One turn moves each row of this set onto another row. After a few examples, where does it send each row asked below?
z763: +1.13 -0.64 +0.89 +0.74 +3.32 -0.16 -0.33 +1.10 -2.08 +1.69 -1.61 +0.71 -0.54 -0.32 -0.04 +0.54 +0.25 +0.29 -1.82 -1.65 +2.26 -0.84 +0.31 -1.53 -2.23 +1.51
z300: +0.94 -1.02 +1.84 +0.87 +2.25 +0.54 -0.18 +0.37 -2.04 +2.77 +1.17 +1.47 -1.05 +1.26 -0.21 -0.19 -0.35 +1.20 -1.59 -0.80 +1.46 +0.22 +0.17 -1.03 -1.23 +0.47
z312: -0.06 -0.45 +1.83 -0.09 +1.89 +0.58 -0.06 +1.86 -3.34 +0.95 -0.60 -0.56 -0.74 -0.37 -0.50 +2.53 -1.30 -0.20 -2.32 +0.08 +2.54 -0.27 +0.01 -0.93 -1.87 +0.05
z59: +0.53 -0.56 +1.32 -0.10 +1.56 +0.55 -0.75 +0.45 -4.55 -0.63 -0.61 +0.97 -0.27 -1.15 +0.12 +1.07 -1.79 +0.54 -2.56 +0.03 -0.54 +0.23 +0.54 -2.01 +0.13 +0.37
z624: -0.40 -0.27 +1.24 -0.89 +1.84 +0.10 -0.67 +2.86 -0.87 -0.12 -0.50 -1.99 -1.07 +0.32 -0.56 +0.20 -1.41 +1.35 -1.25 -0.61 +1.75 -0.31 +1.24 -2.10 -0.38 +1.10
z937: +0.31 -0.50 +0.26 +0.97 -0.02 -0.06 +0.36 +3.24 -3.33 +0.82 +0.46 +0.29 -0.55 -0.88 -0.36 +0.04 -2.28 +1.19 -1.51 -1.41 +0.39 -0.42 +0.62 -0.89 -0.26 +0.63
z493: -0.51 -0.72 +1.69 -0.09 +0.36 +0.97 +0.73 +0.77 -1.38 +0.90 +1.42 +0.77 -1.12 -0.71 +0.33 -1.02 -1.30 +0.30 -0.91 -1.75 +0.63 +0.01 +1.06 -2.14 +0.71 +1.32
z293: +0.32 -0.39 +1.32 +0.39 +1.66 -0.63 -1.14 +1.52 -1.67 +2.93 -0.32 +0.93 -0.66 -1.42 +0.00 -1.33 -1.27 +0.83 -2.22 -0.63 -0.60 +0.46 +0.39 -1.43 -0.04 +0.57
z467: +1.01 -1.14 +1.42 +1.25 +1.76 +0.48 -0.19 +0.55 +0.06 +1.33 +0.93 +0.09 -0.40 +0.73 -0.01 +0.97 -0.64 +0.65 -1.23 -0.74 +0.03 -0.96 +0.24 -0.88 +0.17 +0.73
z381: +0.85 +0.34 +0.19 -0.22 +2.12 +1.38 -0.24 +1.16 -2.86 +1.82 +1.08 -1.17 +0.33 -1.18 -0.89 +0.43 -1.52 -0.21 -1.52 -0.84 +0.66 -0.33 -0.41 -1.37 -1.22 +0.71
z366: +0.67 -1.37 -0.17 +0.19 +2.61 -1.02 -0.06 +0.65 -3.90 +0.60 -0.73 +0.28 -1.40 -0.17 +0.19 +0.20 +0.47 -0.18 -1.88 -1.71 +1.05 -0.51 -0.59 -1.79 -0.59 -0.26
z796: -1.86 -1.10 +1.14 -0.36 +1.63 -0.43 +0.34 +0.59 -1.18 +0.25 +0.77 +1.77 +0.16 +0.14 -0.21 +1.34 -0.41 +1.50 -2.65 -1.38 +0.65 +1.44 +0.10 -1.33 -0.51 +0.85
z279: -1.06 +0.10 +2.11 -0.56 +0.85 +0.55 -0.80 +1.29 -0.39 +0.11 +0.69 +1.65 -0.32 +0.28 +0.34 +1.82 -0.79 +1.06 -1.40 -0.10 +1.38 -0.44 +1.86 -2.85 -0.15 +1.08
z985: +0.33 +0.50 +1.46 -0.65 +2.73 +1.77 +0.69 +1.71 -3.05 +0.72 -0.49 +0.18 -0.37 +0.95 -0.25 -0.75 +0.14 +0.11 -3.17 -1.42 +0.00 +0.07 +1.09 -2.51 -1.02 +0.04
z955: +0.28 -0.09 +1.50 +0.86 +1.85 -0.14 -0.92 +1.27 -0.28 +1.71 -0.53 -0.98 -0.89 -0.64 +0.13 +0.23 +0.70 +1.22 -1.44 -0.54 +0.32 -0.42 +2.22 -2.92 -0.52 +1.06
z52: -1.06 -1.16 +0.94 +1.00 +1.42 +0.30 -0.21 +1.58 -4.71 +0.27 -0.42 +0.50 -0.41 -1.07 +0.42 +1.50 -1.36 +0.41 -1.53 -1.42 +0.68 +1.79 +1.58 -1.89 -0.72 +1.31
z760: +1.34 -0.61 +1.05 +0.72 +2.85 +1.93 -1.88 +2.69 -2.41 +1.36 -0.34 -0.60 -0.34 -1.24 +0.16 +0.44 -1.32 +0.32 -1.50 -0.75 -0.11 +0.28 +1.04 -1.04 -0.70 +1.57
z205: -1.16 +0.16 +0.53 -0.57 +1.61 -0.96 -0.33 +2.60 -1.83 +1.00 -0.20 +0.12 -0.24 -1.68 +0.72 +0.59 +0.89 +0.52 -0.78 -2.27 +1.33 +0.12 -0.12 -2.86 -0.42 +0.51
z819: -1.32 -0.23 +1.73 -0.78 +2.56 +1.09 +0.19 +1.07 -3.04 -0.39 -0.37 -0.21 -0.92 +0.56 -0.69 +2.28 -0.28 +0.89 -1.98 +0.44 -0.08 -0.23 -0.36 -3.11 -0.38 +1.09
z595: +0.28 -0.35 +1.80 +1.23 +0.47 -0.86 -1.30 +1.91 -1.22 +0.66 -1.13 +1.80 -0.21 +0.53 +0.47 +1.19 -1.78 +0.59 -2.10 -0.33 +1.53 -0.68 -0.08 -2.91 -1.07 +0.02
z322: -0.52 -2.05 +1.02 -0.67 +1.62 +0.13 -1.24 +1.76 -2.42 +0.37 +0.94 +1.47 -1.47 -0.67 -0.94 -0.03 -2.52 +2.05 -1.68 -0.52 +0.24 +1.11 +0.44 -2.55 -0.24 +0.45
z222: -0.39 -0.68 +1.51 -0.28 +1.91 +0.13 +0.81 +0.85 -2.80 -0.84 -0.05 +1.23 -0.81 -0.06 -0.18 -0.38 +0.43 +2.65 -1.71 -1.50 +1.06 +0.61 +0.44 -0.85 +0.22 +1.89
z531: +0.23 +0.17 +2.80 +0.33 +2.72 +0.65 +0.43 +0.51 -2.73 +0.57 -0.70 -0.38 -0.65 +0.75 -1.44 +0.42 -1.28 +0.97 -0.25 +0.40 +1.44 +0.34 +0.11 -2.56 +0.10 +0.24
z804: +0.43 +0.00 +1.98 +0.04 +3.74 +0.50 +0.63 +0.94 -2.12 -0.03 -0.12 +1.17 -0.74 +0.66 +1.59 +0.78 +0.92 +0.87 -1.75 -1.49 +0.48 -0.95 +0.95 -2.71 -0.03 +0.80
z641: +0.34 -0.13 +1.43 -0.81 +1.84 +0.95 -0.56 +1.89 -2.66 +0.02 -0.50 +2.10 -0.44 -0.07 -0.51 +1.02 -0.92 +0.28 -1.62 -0.54 +2.67 -0.48 -1.65 -0.80 -0.43 +0.76
z808: -0.40 -1.27 +1.75 -0.55 +1.02 +0.85 -1.46 +2.11 -2.97 +1.81 -0.69 +0.88 -1.97 +1.00 +0.70 +0.80 -0.25 -0.35 -1.67 -0.78 +0.07 -0.10 +2.01 -3.48 -0.41 +0.42
z550: +0.40 -0.23 +0.22 +0.90 +0.78 +0.20 -1.46 +3.43 -2.63 +1.47 -0.24 +0.09 -1.08 -0.65 +1.43 +1.06 -0.04 +0.18 -2.87 -0.80 +0.95 -0.24 +1.61 -1.93 -1.78 +0.94
z789: -1.45 -0.92 -0.16 -0.10 +1.27 -1.34 -1.51 +2.11 -2.66 +0.11 +0.31 +0.29 -1.02 -0.80 +0.19 +2.25 -1.03 +1.11 -0.95 -0.08 +1.73 +0.36 +0.56 -2.62 -1.03 +1.37

z796 -> z467
z819 -> z804
Now these:
z300 -> z381
z531 -> z985
z955 -> z550
z493 -> z293
z808 -> z205

